In each game, the first row plays the second. By how much does the first row win? 15 means about a draw, 30 a big win and 0 a big loss. Wins can go round in a circle. Each row has two weighted sums of its numbers, A and B, taken from their middle values. A row wins by its A times the other's B, less its B times the other's A.
[ 31   1  24 -17   1 -42  54 -43  -9 -48 -20 -34  52 -24  -9  33]
[-39 -28  -2   0  -3  16   0   9  34   7  50 -54   1  29 -42  17] -> 14
[-57  14  -3   1 -11   9 -29  60  11  46  24 -32 -28  14   2  17]
[ 10   5   8  20 -15   0  -5  34 -47   1   2  20  32 -45 -27 -13] -> 13
[-12  26 -21  24  -1 -25  32 -21  16  21   1   2  51   5  -3 -22]
[ 21  61 -10  23  15  42 -13  32  -6 -10 -15  50  -2 -21  14 -42] -> 19
[  4  15   9   8 -16  20  -9 -12 -67 -12 -25 -31 -39  -7   0  33]
[-29 -35   5  18 -11 -29 -10   3  18  76  11  -1  33   7   5   1] -> 18
[ 50  22 -19 -46   4   2 -12 -31  16  20   3   9  -2  26  -6  11]
[ 42  47   0 -11  12   5  15  -6 -14  20  -8  35  31  -2  22  16] -> 18
[ 30 -29  16   0 -26 -18   4 -19 -27  -6 -11  10  30  37  18  40]
[-15 -15 -19  22  24 -14  54 -45  38   9  12 -27   9  37  12 -41] -> 7
[ 17 -30   9 -56  59  10  43 -51  58  19  11   0 -18  36   4  29]
[ 47  49  16 -11  -1  -3  -8 -17   7 -35  13 -17  44  -8  24  -5] -> 15
[-10  18 -22 -26  16  62   4  81 -14  24 -53  33 -83  28  37 -10]
[  4 -16 -20 -34  21  14  11 -20  35 -33  27 -25 -22  -4 -24   6] -> 14
[-23  34 -24 -28  -5  51  -4  59 -27  55 -29  29 -75 -23  16 -17]
[-30 -30  -8  42  10  -4  -8   7  25  31   3  -7   7  30  14 -16] -> 15
[ 10  40   3 -37  -1  38  23  31 -13  30 -14  65  -2 -16  38 -44]
[-36 -27 -17  32  20   1 -37   3  25  32  20   6 -15  32  15 -19] -> 22
[ -1   9 -12 -13  15  -7  48 -61  51  17  17 -31  45  24 -26  -2]
[-16   6 -22  13  16  25 -29  14  48  39   9 -15 -20  49  -5 -20] -> 14
[-32 -24   2  -8   1   6  26  21  -5  27  -2  51  34 -57 -30 -47]
[  0  33 -15  33  11  39 -36   7  -7  10 -29  -5 -19 -20  34 -12] -> 14
[ 41 -44  13 -11  -8 -31  58 -25  -5 -29   5 -39  21 -35 -34  27]
[-45   0  -8   1 -15  21 -14  15  -7  60 -28  61  10 -37 -19 -34] -> 17
[ -1  -2 -11   1  -6 -26  18 -28  21  13  11  61  39  -6  27 -18]
[ -5   2  -7  17  11 -23  71 -55  26  10  -3   3  44  -7  28 -41] -> 17
[-33 -31  11 -34 -15   8  -2  27  13  21  22 -46 -32  59 -41  35]
[-53  13 -10 -10 -26 -18  63  -2 -12  50 -26  47  47 -57  62 -82] -> 10
[  9  17  23 -16  -9  20 -49  51 -27   3 -12  25 -51  25   3  12]
[-32 -28 -11  46   2 -28 -33  10  28  47  11  -2 -13  21  -9   9] -> 13
[ 34  74  17 -18  -9   1 -10 -10   2   0 -15 -20  11 -13  -5  27]
[ -1   4  -2  28  -3  13   5  38 -40 -15 -42  31  16 -62  29 -24] -> 14
[-18 -60 -12   6  33 -11  37 -43  59  44  10 -14 -16  56  20 -11]
[  7   4 -11  19   9 -25  30 -54  11 -18   9 -24  69   9  20   9] -> 13
[ 21  -8  13   0 -28 -19 -13   9 -43   0  16 -51 -12  -1 -32  40]
[ 10 -13   1  24  -6 -26 -24  19 -40  21 -13  12 -26  19  15  30] -> 14
[  8 -46  11  18  17 -24  13   0   6 -56  24 -32  19 -26 -10  33]
[-32 -21  -1 -26  -1 -27  11   3  14  37 -15  52  17 -26 -35 -19] -> 20
[ -5 -28  -3  30 -28 -28 -29 -12 -22  10 -25  -2 -34 -38  -7  39]
[-42 -38   8 -11 -25 -27  37  -3  -8  32  -5  35  32 -26   0  -7] -> 12
[ 24 -14  22   0  15  -2   0  41 -49  -8 -25   6 -20  -3  -5  34]
[  0   4 -10  43  28  -9  27 -52  56 -20  42 -17  52   9 -33 -15] -> 15
[ -1  -6 -11   5 -35 -40  27  -2 -31  23 -32  21   5 -70  17   8]
[-43 -38   7  36 -12  -7  -2   8  19  34  -3  -3   8  29 -16  12] -> 21
[  9  17   9  86  -2 -28 -63 -17 -44 -67  -7 -49  15 -55 -52  62]
[ 15 -11 -20 -19   5  37  42 -26  23 -39  -2 -26   6 -27  13 -21] -> 14
[ 40 -37  18   7 -14 -38 -14   7 -31 -74  -2  23  40 -37  21   8]
[ 30 -30 -16   7  57 -13  25 -71  64   1  44 -39   7  54 -27  10] -> 11
[-21 -28  -9  19  -6  -7 -14  -2   7  71  15  -1  11   4  -2  -4]
[ 22 -35  -9 -19  37  -9  42 -51  65   7  14 -18  -5  26  -5  35] -> 13
[-28 -20   6  48  24 -24 -32   9  31  15  -1   3  11  28   7 -32]
[ 50  53 -11 -16  26  33 -37  10  -9  40   3  34 -18  -1 -10 -20] -> 12
[ 38 -48   4  10  -2 -54  65 -33  -2 -60   6 -18  41 -23   7  31]
[ 18 -69  18   0  29 -42 -23 -17   5 -83  11 -40  13   2 -32  53] -> 10
[-41 -56  -4 -20  12 -39 -11   1   6  27  21  49 -11   4   3 -35]
[  2 -55  -2 -18  37  10  32 -28  63 -29  11 -20 -13  13  28 -20] -> 10
[-41  36   0  46 -70  16 -57  39 -29  27  14 -46  12   6 -45  46]
[ 36  16  24 -19   2   2 -10  -6  15 -12 -26   1 -10  40  22  29] -> 26
[ 13 -40  23  16  13 -22   9  27 -33 -58 -22 -35  -4  -1   4  46]
[-27  -4   2  23 -30  -9  -7   6 -38   9 -26  14 -24 -54 -18  26] -> 16
[-19  13 -10  31 -53   5 -50  22 -24  26  35 -25  -4  18 -40  32]
[ 19   3 -20 -29   3  18  31 -15  16 -17  13 -33 -23 -18 -11  -9] -> 10
[-44 -19  -5 -12   1 -10  53  11   1  24  -6  24   6   5 -17 -26]
[-42  19  -6  21 -23 -23  45 -10 -13  28 -13  56  57 -43  33 -49] -> 12
[-34 -27  -4 -17   0  -5  -7  11  38  10  38 -58 -32  36 -60  33]
[  3  38   0  42 -31 -15 -14 -42 -51 -58 -34 -45  48 -36 -32  25] -> 18
[ 49 -30  25  -8 -12 -28  63 -45 -15 -58 -16 -16  56 -22 -13  48]
[ -2 -39 -16   4  48   1  41 -53  67   7  -1 -15   9  31  38 -33] -> 16
[-21  -1  29  30 -26  -9  29  23 -47  28 -22   6   8 -39  30 -16]
[ 53  51   8  16 -13   8  20 -15  10 -20  -8 -22  53 -22  63  -4] -> 16
[-33  45   9 -26 -47 -16  -2 -29 -54  -5 -16   1  -1  -9 -38   1]
[ 26  14  10 -37   2   3 -13 -37  17 -32  42  10  52   5  15  -9] -> 15
[  5 -34  25  41 -12  10 -21  45 -65 -49   0 -10  -2 -12  -1  31]
[ -4   4  17 -33  15  20 -22  34 -16  25 -33  20 -47 -11  31  10] -> 25
[ 43  36   6   3 -12  16  -7  37   8  -4 -21  10 -42   7  29  -8]
[ 16  22 -18  44   3  19  17  34  -8 -23 -48  21  -2 -47  91 -30] -> 11
[  -4   19   -7  -12  -29   26  -50   36  -25   26   43  -34  -27   12
 -100   44]
[-34  48  17 -31 -59  25  42  13 -18  19  34 -58  25 -18 -24   4] -> 24
[ 27 -53  37  -9 -23 -18 -26  16 -58 -11  -1 -34   3   7   7  46]
[ 24   8   8 -38  19  30 -59  34  -2   8  -8  24 -52  -2 -11   5] -> 16
[ -2 -29  16  40 -12 -22  17  43 -62 -32 -17  -1  -1 -12   6  27]
[ -1 -47 -14  18  50 -31  22 -52  53 -19  18 -18  16  -8  11   3] -> 10
[ -8 -21  -5 -60  46  -5  28 -50  37  36  16 -34 -11  44 -13 -18]
[ 37  -4   9  -3  -9  -4 -14  13 -31 -35  10  -1   4 -32  27  21] -> 10
[-34 -18   0  23   8  22  -1  36   6   3 -34  35  34 -44  14 -36]
[ 38  31   9 -13  12  26 -13 -30  24  -7  10 -19  -3  27   1  33] -> 12
[ 39  44  -3  35  14  35 -14  30  -4 -42  -4  17  28 -30  32 -42]
[-18 -38   0   6 -40 -27   3 -25 -25   2  -5   3  11 -65 -16  17] -> 13
[ -3  31  -2 -27 -11   8 -30   6 -35  -1 -14 -13 -27   7  25 -12]
[ 64  24   9 -39  22  21 -20  -5  17 -11   5 -15 -94  60 -44  34] -> 20
[ 36  40  -6   2  20  15 -24  34  12  -8 -20  41   0   5  69 -40]
[-13 -32 -19  -5  19  -8  74 -73  52   3  12 -36  13  58  44 -30] -> 18
[-38  11  -1 -11 -15 -15  17   9   6  40 -11  21  13 -34 -18 -52]
[ 16 -14  11   3 -23  24 -27  17  15 -49  24 -19 -40  39  12  13] -> 27
[ 26  -6  16 -20  -2 -19 -16  28 -40 -25 -27 -17 -30   1  -4  39]
[-35 -32  -2 -15   3  21   4  24 -22  39  -1  47  21 -56  -5 -40] -> 12
[  4  37  -2  -6 -29  11 -20  72 -28   4 -30   4 -34  -6  29  -3]
[  0   9 -31  38  19 -13  39 -47  16 -13  29  17  85 -51   3 -30] -> 9
[ -6 -33   5  24  19  11 -65  17 -31 -13 -16   6 -46   9 -18  34]
[ 42  62  -6 -24  18  41 -29  24  -9  29 -12  37 -45  15  27 -19] -> 15
[ 45  -3 -25   6  -1  21 -27  10  24 -29  25 -12 -58  27  24  16]
[-19 -11   6 -28  -2  10  22  -9  21  31  34 -40 -32  32 -64  27] -> 22
[-49  -4 -10  22  -4   6   9  28 -12  31 -18  32   6 -36  14 -16]
[ 17   2  -3  36 -24 -20 -58 -30 -62 -22  -1 -61 -14  -7 -65  90] -> 14
[  9  -6 -32 -11  14 -30  56 -61  57  28  24  -7 -11  81 -22 -12]
[ 14 -26  23  22   4 -11 -16  34 -43 -30  17 -21  20  -5  -5  46] -> 16
[ 28 -54  31 -31  -1 -20  35 -35   7 -47  14 -33  24   0 -35  38]
[ 28 -16  19   7 -21 -30  -3  -1 -35  -9   6  -3   9  20   1  37] -> 14
[ 25  31   5   3 -27 -12 -51 -37 -69   5 -22 -34 -28 -13 -68  54]
[-22   2  -7  -2  22  20  25  13  -2  12   4   8  41   4  27 -63] -> 12
[ -8 -40 -12   2  33 -19  40 -40  52  10  -3 -14  10  25  28 -29]
[ -5   3  38  11 -36   2 -36  53 -51 -14  17 -22 -30   1 -54  30] -> 23
[-16  -5   7  22 -25  11 -17  -1 -48  21 -19  11 -15 -41  22  -5]
[-18  16 -30   0   7  29 -26  40  21  25  24 -48 -24  13 -18 -12] -> 14
[  1  42 -19 -66  -6  17 -34  19 -23   0 -13  19 -71  46  11 -32]
[-26 -11   4  20  -8 -17  15  -8 -22 -16 -45 -15  -4 -64  -3  13] -> 11
[ 24  -3  -2  34   3 -57  40 -30 -25   5   4 -16  26  -7  48  30]
[ 23 -34   5 -26  42  -9  34 -55  54  -2  17 -19  -4  37   6  23] -> 7
[-19 -46  -5  -2  58 -33  15 -30  57   3   1  -5  -5  37  11  -1]
[ 18  -5 -14  29  27 -38  31 -51  14 -21  12  18  51  23  -7   5] -> 16
[ 33  -7  13  -6 -15  21  -1  17  10 -60  -7  -7  -6  11  52 -20]
[  4 -45  30 -50   6 -21  54 -28  12 -45  21 -41 -37  27 -46  45] -> 18
[-22 -11 -14  34  22  -5  -6  12  -8  18 -11  42  41 -23   7 -18]
[ 17 -52   5   2  32 -13  65 -58  50 -49   9  -7  79  -6  36   4] -> 11
[-38 -20  -8  13   5  18  -3  23  -2  34 -34  41 -23  23   1  -7]
[-63  47  -4 -20 -65 -20  27 -21 -44  14 -24  43  25 -28  -4 -53] -> 8
[ 37   3  -1  48 -18  -7 -47 -17 -43 -15  -7 -61 -38  25 -79  75]
[ 37  24  13  12  -4 -14 -10 -24  16 -33   5  -7  25   7  34  13] -> 24
[ 13  26   9  20 -28 -18 -17 -31 -54 -35 -22 -71 -14   1 -56  70]
[ 13 -47  12 -27   5 -19  29 -23 -11 -44  10 -26  11 -12 -39  19] -> 9
[ 22  24  10  27  -4 -13 -44 -17 -60 -28 -18 -55 -31   3 -65  63]
[-17 -14   3  53 -23 -19  21   3 -35   2   2  19  67 -58  47 -16] -> 16
[-15  13  16 -46 -15  35   2  20  -2  30   6  59   1 -36 -10 -41]
[  9 -27   8 -16  35  -9  48 -45  41  10  11 -25  -4   4 -21  -2] -> 19
[  9 -25 -46  -1  38 -20  40 -68  48  22  25 -33   8  41  31 -19]
[-50 -35  13 -10   0   6 -76  52  35  10  24 -12 -44  76 -16  11] -> 18
[-14 -35   1  -2   2 -12  -1   2  29  20  21 -22  -7  25 -38  23]
[ 12  -8  22  -3 -23  27  -3  10  -8 -71  20 -10 -23 -10 -42  39] -> 18
[-12  -3   4 -24 -16  23  22   6  -2 -34  14 -52   0 -18 -53   5]
[-29   1  -9 -21  10  16 -66  61  19  45  18   2 -67  57 -43  35] -> 17
[ 15  34   2  13   9  -8   8 -22  -7 -12 -19  39  51 -26  17 -52]
[ 62  33  18  -1   0  -7 -25  -8  21 -34   8  -9  11  24   1   8] -> 17
[ 45 -41   1 -34  37 -20  54 -59  59 -13  11 -24  14  37  14  30]
[ -1  -6   6  31 -37  -6 -28  50 -53 -20  34 -14 -24  -1 -25  33] -> 12
[-41 -26  -3   5   9  19   8  42  -9  28 -22  28  18 -18  21 -19]
[ 31  36  21  11  -8 -32  44 -31   9 -35   2   1  66  -6  36 -10] -> 13
[ 42  52  -1   4 -13  -4  20 -29  24 -15   0 -15  26  29  22   7]
[-39 -22  -8  -2  13 -10  -2   6  45  26  11 -54 -14  51 -31  18] -> 11
[ 78  27  19 -43   5   3 -30 -27   9   5  14 -11  21  47  10  16]
[-14 -13  -4 -36  -4  32 -22  41 -11  37 -22   6 -89  14  21 -20] -> 12
[-33 -38  -1  -1   4 -21 -27   2  32  56   1   5 -13  28 -17  -6]
[ 24  31  11  15  16  20  -7  26  -7 -10 -13  23  16  -1  54 -27] -> 11
[ 10 -50  24  22  11 -30  -9  16 -50 -27  -2 -29   1 -16  19  36]
[ -3  17  21   1 -15 -15 -34 -24 -59 -35  -8 -40 -31  15 -54  64] -> 11
[ 37  56 -14  -7  14  12  -3  41   0 -26  -5  44  10 -50  37 -58]
[ 59  29   9   5   0  11 -37  -9  21 -12  14  20  -1  23  -4  12] -> 14
[-56  -8  23 -43 -31   6  -5   0 -12  37  -2  51  22 -29 -25 -39]
[-18  11 -26  19  17   4  27   2  -6  31 -13  22  19 -39  31 -27] -> 17
[-26  -8 -10   0   7  -7  25   5   0  37 -25  31   8  -8 -24   0]
[ 21   3  -9  54  55 -31 -21 -42  18 -50  27  -4  42   8  11  10] -> 15
[  3  10   9  28 -24   4 -17  27 -40 -21  -2  18  -9 -28  30  -5]
[-23 -45   6   4  42  17  35 -38  63  -6  28  18  10 -13  14 -49] -> 18
[ 14  36  -5  40 -17   6 -31  29 -29 -34 -30  22 -21 -11  28 -30]
[-52   9  -1   3 -32  12  27  15  21  18  -6 -50  -1  19 -43   3] -> 22
[ -9   8  23   9 -38  -2  31  -1 -57  60 -11 -33   9 -24  40   6]
[-26 -24  16   3  -6 -10 -17  -6 -24  25 -13 -21 -24 -30 -57  37] -> 14
[ 30 -54  17  31  22 -24 -38  16 -24 -65 -15  -4 -20  21  26  16]
[ -1 -40 -12 -43   3  25  15 -34  35 -10  31 -31 -14 -12 -22   6] -> 13
[  5 -33  -1 -47  41 -16  32 -43  44  18  -6 -29 -43  35 -30 -12]
[ 66  12  -3  -2   9  -9 -21 -28  33 -42   2   2  41  19  43  -9] -> 16
[-15  30  24   7 -56   7  -8  47 -54  18 -22 -40  -6   7 -47  33]
[-33 -21 -10  13 -14  -2  -3  14  32  -6  43 -55 -11   7 -21  29] -> 11
[-32  28 -38   1 -38  55  14  26 -25  37 -41  28  -3 -54  36 -58]
[ 54  40  16  13  -5   4  28 -24  19 -29 -14   8  46   3  29  -2] -> 29
[-45 -22   6   2  12 -10  -7   4  24  46   4  -1  -8  33  12  -8]
[-18   8   9  18 -19  25  19  43 -47  -4 -47  -4  21 -63  40 -10] -> 13
[ -1 -18   5  17  12  -2 -41  11  27  52  15  16 -22  34  -8  -3]
[ -2 -11  17  12  -9  -5  11  11 -41 -23  22 -50  12 -23 -35  35] -> 15
[ 53  -5  19 -79  -7  25  21  -7  17  -8   5 -11 -51  55  32  19]
[-17  40  -5  21 -56  -4 -15  49 -63  26   1 -23 -26   5 -22  37] -> 5
[-14 -88   0 -27  40  17 -49   1  18  -8  33  45 -16  -1 -45  -1]
[-57  10 -15  25 -12   8 -43  51   3  31  10 -39   5 -11 -12 -13] -> 23
[-68  20   6 -38 -35 -19  51  10  -6  27  -8  59  25 -60   6 -73]
[ 32  27   3  39  -6   1 -91 -27 -43 -24  17 -43 -18 -10 -69  69] -> 15
[ 14  29 -10  27   3  13 -13  42 -15  13   2  55  38  -9  38 -34]
[ -5 -47  48  12  -5 -30 -45  32 -40 -41   9 -34  -5  -4 -27  64] -> 16
[ 33  15  -8  24  38  32 -17  -6  -4 -39  -9  23  21   0  55 -23]
[ 11 -43  23  11  15 -39  41 -36  13 -68 -13 -33  19 -11 -16  44] -> 16
[ 27   2  10 -71 -13  17  13  10   6 -12 -15 -15 -43  52  -6  13]
[-23 -15   0  24   1  -9  -4  -1  26  54  -6   8 -12  30 -15   3] -> 17
[-30   2   6  -9   0 -13  24 -24   1 -18  27  47  38  -8  30 -37]
[ 33  71  -7   9  15  18   6  19 -27  -1 -15  36  28 -44  71 -57] -> 13
[-26  37  -8   3 -16  -5  68 -26  -3  16 -22  60  71 -35  45 -52]
[ 21  76  -9  18 -14  35  -1  20 -17  -4  -4  47  36 -47  48 -41] -> 12
[-11 -46  -5 -10  48 -28  36 -42  52  10   7  -9 -20  33  15 -15]
[ -3  17 -14  18  -9  -3 -44  19 -30 -16 -17  22 -33   3  25   0] -> 24
[-18  26  -4  24 -51  14 -41  31 -32  20  28 -39  -1   2 -65  33]
[-12 -69 -18   7  42   3  22 -30  71   1  18  16  -7  25   8  -6] -> 16
[-21 -71   1 -26 -26 -33  17 -15  -3  27 -17  41 -13  -1  12   9]
[-57 -32  -5  -9 -20 -13  47   4  -6  12  -6  77  24 -29  37 -51] -> 10
[ 56  22  12   3  -9 -25   1 -26  26 -27   6 -21  14  12  32  17]
[ 41  33  -3 -47  47  28 -31  32  21  29 -15  51 -56  43  23 -14] -> 17
[-24   3  21  20   0  33  -4  47 -20 -12 -23   5 -13 -17  38 -18]
[ 39 -43   6  22   8 -51  40 -49  -6 -55  -8 -10  37   8 -16  49] -> 12
[ 14 -57   7 -39  21 -20  22 -11  22 -36  13 -31 -10  25 -11  32]
[-35  24 -13 -17 -23  42 -13  53 -13  31 -47  15 -53  -9  17 -39] -> 23
[ 44  61  10   1 -13  -2  14 -23  25  -6   3 -14  18 -14  12  -9]
[ 30  17  -6 -16 -23  27   9   6   0 -41  19 -30  -2 -19  14 -16] -> 10
[ 29 -43  14 -17  66 -24   5 -43  59 -42  28  -8  17  23 -18  25]
[ 13 -11 -18 -29  16  16  -9  -2  35 -35  33 -20 -69 -10 -36  17] -> 18
[-38 -16  16 -30  12  20  20  17   0  34  -9  20   8 -12 -19  -3]
[ -9 -11  20 -17 -35   8 -74  48 -26 -17  57  -4 -46  24 -73  47] -> 3
[ 21  80 -37  -4  -7  43  37  10   7  22 -37  37  54 -30  71 -82]
[ 12 -34   6 -26  49   7  38 -37  58   7 -18 -18 -19  24  16 -13] -> 14
[ 32  18  35   6 -14 -12  37  -6 -47 -34 -18  -8  74 -43  68 -22]
[ 18 -11 -11   2  -4 -27 -18  -4 -58 -15 -32 -36 -25 -15  27  24] -> 25
[ 44 -60   3 -34  10 -52  50 -50   9 -33   3 -28   6  31 -12  58]
[  4 -19  20 -14  45  20  81 -53  39  15   4 -46   6  16 -18 -43] -> 15
[  5 -43  -6  11  61  -8  30 -53  45  -4   2  -9  -3  17   8 -10]
[ -4  33   3 -27 -28  34 -11  22 -27  41 -10 -12   1 -30  11 -18] -> 11
[-38   5  -3  15 -17  -5  22 -12  12   3   3  29  31 -33  23 -25]
[-11 -41  24  18  19 -17  -6   1 -15  30  20  37   6  -1  -3  41] -> 8
[-23   9   0  53 -47  13 -72  32 -41 -34  38 -23  25 -41 -42   9]
[ 11 -59  12  42  28 -20 -66  53 -33 -47  16  10 -41  14   1  35] -> 11
[  7 -50  -6 -13  45   8  30 -47  62   6   9 -14 -18  58  10 -12]
[-11  38 -15 -52  -9  33 -20   6 -13  20   2  32 -63  56 -18 -11] -> 15
[  5 -51  38  41   9  -1 -49  55 -46 -23  -1   0 -52  37 -24  57]
[ 45  42  21 -29  -1  12 -30 -21  12 -19  23 -34   7  16  -8  15] -> 22
[-39 -23   5  19  -4   5   1  -2   3  71  -2  -5  27  12   7 -27]
[ -23    3  -16   29  -25   -2    3  -25  -15   12  -35   15   15 -115
  -26    1] -> 15
[-25  -8  -8  11  13 -30  13 -25  27 -14  21  39  44 -20  10 -28]
[-24  -1  -5 -15  11 -25  20 -14  22  18   0  43  31  -9  23 -43] -> 18
[  1 -43  -2  -6  46   6  36 -54  63   9  31 -15  22  15  32 -28]
[ -3  36  -3  -3 -13 -20 -29 -36 -45 -29   7 -22  35 -41 -58   6] -> 23
[-46 -11  -5   6 -11   0   1  20  24  -8  31 -30 -10   8 -36  11]
[-24   7  -7  -4   0  10  20  31  -6  45 -20  56   6 -56  -4 -30] -> 14
[-30  -9   0  -8   9 -17  76 -17  47  17  -9  33  32 -12  -1 -54]
[ 35  28   5  26  -9   7  -9  43 -15 -26 -30  32  -2 -22  39   2] -> 18
[  3 -84  36  23  24 -15 -32  26 -14 -75  48 -21 -22  11 -44  53]
[ 10 -35  22   4  -1 -22  -8  21 -38 -13   7 -14 -10   5  -7  50] -> 15
[ 23  30   2 -14 -38  11   2  -9   6 -38  -3 -44   1 -32   0 -15]
[-63 -15  33  -6 -28   1 -12  15  -1  10   1  70  20 -25  -1 -35] -> 19
[ 31  40   2 -24 -17  19  -6   1  -4  -7   0 -42 -54  20  13  15]
[ 53 -29  30 -14  15 -49  30 -12 -34 -37 -17  -5  40 -13  -7  36] -> 16
[ 10   2   3 -31 -14  -8 -37  32 -22   1  -5  41 -74  46  10  26]
[ 21   4  -5 -22 -11  34 -42  37  -7   8  -7  -7 -43  12 -10   7] -> 16
[ -7  60  -8  -2   5  32   6  17  -7  -7 -20  48 -14   6  27 -58]
[-24  14  10  34 -62 -11 -33  63 -47  -8   4 -30 -21   0 -21  43] -> 13
[ 44  12  17  -9   0   9 -10 -20  21 -30  -5  29  18  32  -1   8]
[ 22  35   9 -47  -2 -13  34 -18   3   1   0  17  -4  47   3  -2] -> 15
[-37  23  -1 -42 -19  29 -50   9 -21 -12   3  19 -40  11 -41 -37]
[-40  -5   0  -3 -11   6  -6  12  26  -1  34 -47 -15   2 -32   7] -> 13
[  0  22   3 -18  18  51 -19  55   8 -13 -43  22 -44 -13  37 -33]
[ -1   7  31  -7 -37  -7 -47  38 -42  -6  22 -30 -15  11 -50  42] -> 14
[ 26  45 -33 -10  10  46 -17  28   8  10 -12  25 -28  -7  83 -35]
[-44 -14 -23  64  12  -1 -27  60   0  -2 -17  60 -13 -10   0  -1] -> 17
[-17  36 -17  -9 -14 -27  21 -23   8  -3   5  24  31   9  35 -34]
[ 31  11  -9   6  -2  -8   0 -19  17 -36  16   7  68 -20  42   1] -> 7
[-56  -5  -5   0 -10 -15  33  23   1  13 -24  25  31 -24 -10 -25]
[  0   2 -14   8  14  -7  47 -73  47   4  10 -24  31   3   1 -37] -> 16
[-43  34  -9 -16 -16  20 -39  74   8  68  -8  -5 -37  25 -25  23]
[-17 -23  12  53 -35 -23 -20  -3 -37  -1  -8  -3  -3 -66 -47  41] -> 13
[  2  76 -26   4  11  41   1  16  -6   2  -2  16  57 -37  44 -77]
[ 26 -27 -12 -25  17  17  -6   6  20 -52  21 -18 -28 -20 -34  13] -> 17
